Each row is where one point has got to under a steady rotation. How many ticks took it there?
The counts run from 0 to 767.
[165 132 137 157 119 137 123 120  94 163 114  97 122 148  61 112 142 129
 117 183 104 130 160 113  93  94 165 148 136  87 129 194 112 132 152 144
 125 144]	501
[135 165  98 123 110 124 119 112 189 106 194 110 107 143 123 118 142 151
 141 121 144 146 150 122  99 149 111 176 135 126 138 112 179 135 151 111
 164 107]	303
[148 122 145 147 110 148 132 123 143 135 145 104 132 103 114 111  79 202
 125 152 143 157 146 144  86 152 132 162 171 101 110 189 156 119 164 105
 130 139]	309
[129 128 111  73  93 150 111 101  98 112 177 103 121 121 128 112 148 120
 119 139  90 137 115 125 151  75  87 152  73 129 148  72 141 123 132 172
 132 107]	665
[104 106 119 110 141 135  56 109  98 129  87 140 159 107 103 142 155 140
 102 152 125 129 122 167 186 100 127  91 137  85 127 119 117 129 110 118
 103 167]	758
[154 154 135 166 147 104 176 158 141 133 129 155 102 125 200 118 163 103
 139 139 127 116 153 173  97 155  73 101 151 121 120 132 141 122 102 112
 116 130]	718
[ 82 112 123 127 144 117 149 160 177 129 119  91 159 117 157 154 101 142
 145 123 147 100  83 108 159 131  91  97 155 164  85 149 146 177 143 123
 132 139]	444
[167 160 165 138 122 157 149 141 121  89 118 132 130 144 100 126 152 105
  97 140  94 170 155 161 108 123 125  96 144 139 181 155 196 146 123 145
 107 132]	484
[172  76 108 154 132 105  90 106  81 117 144 125  54  96 128 119 121 127
 117 154 152 117 122 133 137 112 124 136 156 176 132 111  88 135  94 129
  96 150]	137
[108 109 139 140 127 129 117 106 148 146 100 153 103 161  84 105 119 109
  87  61 133 105 117  76 126 112 120 106 113 175 123 112  58 150 151 132
 137  93]	643
[104 127 113  44 117 154 132 143  82 146 178 166 145 144 124 133 160 104
 153 127  92 157 145 135 163  91 103 182 126 119 121 123 155 113 144 130
 130 110]	0
[138 144 115  87 111 134 108 142  92  90 169 150 118 177 111  84 127 112
 102 134 125 146 122 174 125 122 175 116  96  84 162 111 151 126 107 183
 153 157]	91
[112 106 128 123 120 173 148  86 111 115 138 119 101 140  97  77 100 188
  80  99 141 132 139  85 116 100 139 128 104 139 127 124  82 165 166 151
 127 106]	261
[117 139 112 149 113 147  99 151 102  96  90 137 136 118 127 112 144  95
 139 154 152  99  88  82 131 108 134 164 131 193 152 123 113  76 157  95
 121  91]	510
[158 113  86 108  96 124 200 158  97 118 130 105 109 150 181 116  81 126
 145 117 152 150 131 116 141 122 118 146 125 129 119 110 120  95  64 134
 108 126]	42
[105 128 141 165 107 112 118  86 134 166 110 146  90  91 134 150 154 138
 157 132 120 154 177 134 137 127 144  84 118  59 106 115 132 109 100 140
 134 173]	180
[158 102 113 127 104 138 115 100 161 133  87 114 114 145 122 109  77 188
 111 118 143 132 156 111  99 142 159 185 126  87 113 123  98 108 136 127
 115  81]	26
[182 127 103 105  92 126 166  83 146  84 147 118 161 126  97 136  97 157
  73 113 125 148 129 139 126 125 125 144 112  79 117 101 178 126 129 145
 131  99]	581
[129 121 145 186 162 103 120 110 112  84 114 166 137 144 109 165 171  76
 138 140  95 148 117 133 132 126 150 101 165 147 152 136 189 155 151 139
  95 140]	100
[106 175 132  91 112 157 148 138  87 139 137 180 168 125 110 176 184  68
 126 112 120 135 143 157 146 125 133 111 125 149 130 123 136 111 119 114
 140 140]	766
[166  93 129 136 181 146 113 123 145 138  93 161 104 165  86 109 156 117
 114 121 125 113  82 155 125 121 118 103 152 130  63 111 114 127 167 136
 103 130]	625
[130  67 118 134 127 129 136 137 160 115  88  91 121 108 164 156  83 126
 147 124 120 126  68 104 146 116  99 163 148 154 132 121 117  83 103 143
  95  88]	425
[131 118  87 112 133 114  92 130 115 120 151 152 146 129 124 139 140 103
 126 135 149 141 104 161 174 118 177  74 124  59  96  97 169 143 127 160
 130 146]	475
[146 126  84 159 112 114 125 121 142 148 102 171  89 105 141 130  96 109
 130  99 173 130 125 144 120 143 174 127 149  96  93  94 115  50 117  99
 122 114]	324
[135 121 149 125 144 114  30  98 170 108 111 147 147 125 112 116 152  90
 105 131 100 125 115 179 137 126 148 108 125  87 152  99 161 124 139 172
 140 125]	93
[162 121 143 105 144 128 108 146 181 153 105 120  77 140 151  63  68 133
 133 131 124 133  92 185  97 120 119 134 145  97  94 131 133  83 124 141
 141 129]	327
[131 143 130 169 173 122 110 132 186  98  78 130 121 128 191 129 137  96
 112 151 131 114 101 177 122 145  92  95 166 119 154 135 142 117 121 119
 115 112]	334
[129 124 133 158 128 110  77 130  72 106 150 171 139 125 125 124 193  95
  92 145 128 137 150 163 152 113 123  92 132  73 128 132 149 125 128 127
 102 140]	95
[128 148 143 150 164 158 134 129 112 128 133 138 101 134 177 147 180 125
 125 162 102 122 140 191 101 148  67 176 121 178 158 129  84 131 108 128
 102 118]	526
[138 134  92  92 133 156 173 137  79 131 131 152  92 167 131 111 108 106
 197 154 154 119 138 142 124 116 181 174 120 149 135 131 110  88 146 134
 148 138]	513
[109 132 143  95 114 171 144 114 140 140  74 151 143 174 110  78 126 151
  77  84 138 123 134  96 129 127 154 126 106 160 134 105  83 141 152 118
 138  99]	642
[154 105 105 141 171 145 114 107 151 117 108 151  76 175 122  78 161 120
 104 124 124 134  82 172 122 133 105 122 143 130 108  95 121 127 161 111
 111  93]	624
[121 118 170 177 150  96 112 130 120 100 148 192 140 138  99 126 169  89
 117 142 114 152 110 151 123 132 104  97 156 115 111 153 155 133 145 141
 129 170]	481
[107 146 120 129  93 184 122 108 128 142 135 110 122 165  95 111 148 169
 136 149  96 128 113 167 154 106 179 140  66 116 116 115 113  98 135 182
 170 177]	369
[176 118 135 131 138 120 194 111 116 123 172 119  63 103 149  90 103 149
 114 162 141 119 133 160  99 133  67 120 141 148 108 120 137 149 104 145
 131 149]	435
[137 120  71 127 147 116 121  95 136 161 115 162  74 126 122 157 132  97
 186 140 153 106 128 127 125 147 177 170 138 163 128  78  83  96 136 112
 141 123]	131
[ 72 137 110 128 171 160 167 101 158 126 144 101 142 163 141 136 127 128
 116 101 102 111 109 127 133 135 155 129 116 155 174 123 113 192 143 163
 137  63]	255
[119 134 119 130 105 119 110 138 120 135 105 156 103 163 120 153 135  81
 128  74 131 200 132 103 181 111 119  57 140 113 137 112 131 101  91  88
 116 151]	469
[ 74 166  82 106 109 151 165 141 100 150 126  91 153 163 108 143 125 112
 126 107 140 114 143 130 168  92 167 113  97  91 168 144  69 126 114 131
 141 144]	362
[161 118 151 112  92 146 102  92 163 141 131 135 169 115  86 121  93 205
 118 125 132 134 158 124  86 155 138 188 133  93 103 136 126 107 140 105
 149 117]	690
[131  65  98  88 163 143 122 108 138 157 135 110 129 102 113 126  92 175
  86 105 133 121 105 124 159 140 106 120 164 124  81 105 112 166 150 117
  95 108]	154
[ 99 113 134 115 159 146 166 168  95 155 161 137 110 139 186 129 119 117
 154 131 111 126 105 155 130 136  57 163 144 182 128 145 105 131 108 128
 124 123]	145
[138 143 143 169 159 149 184 149 167 139  96 122  97 127 190 134 146 112
 140 134  94 151 132 175 102 149  81 124 159 121 134 151 152 103 114 100
 105 120]	719
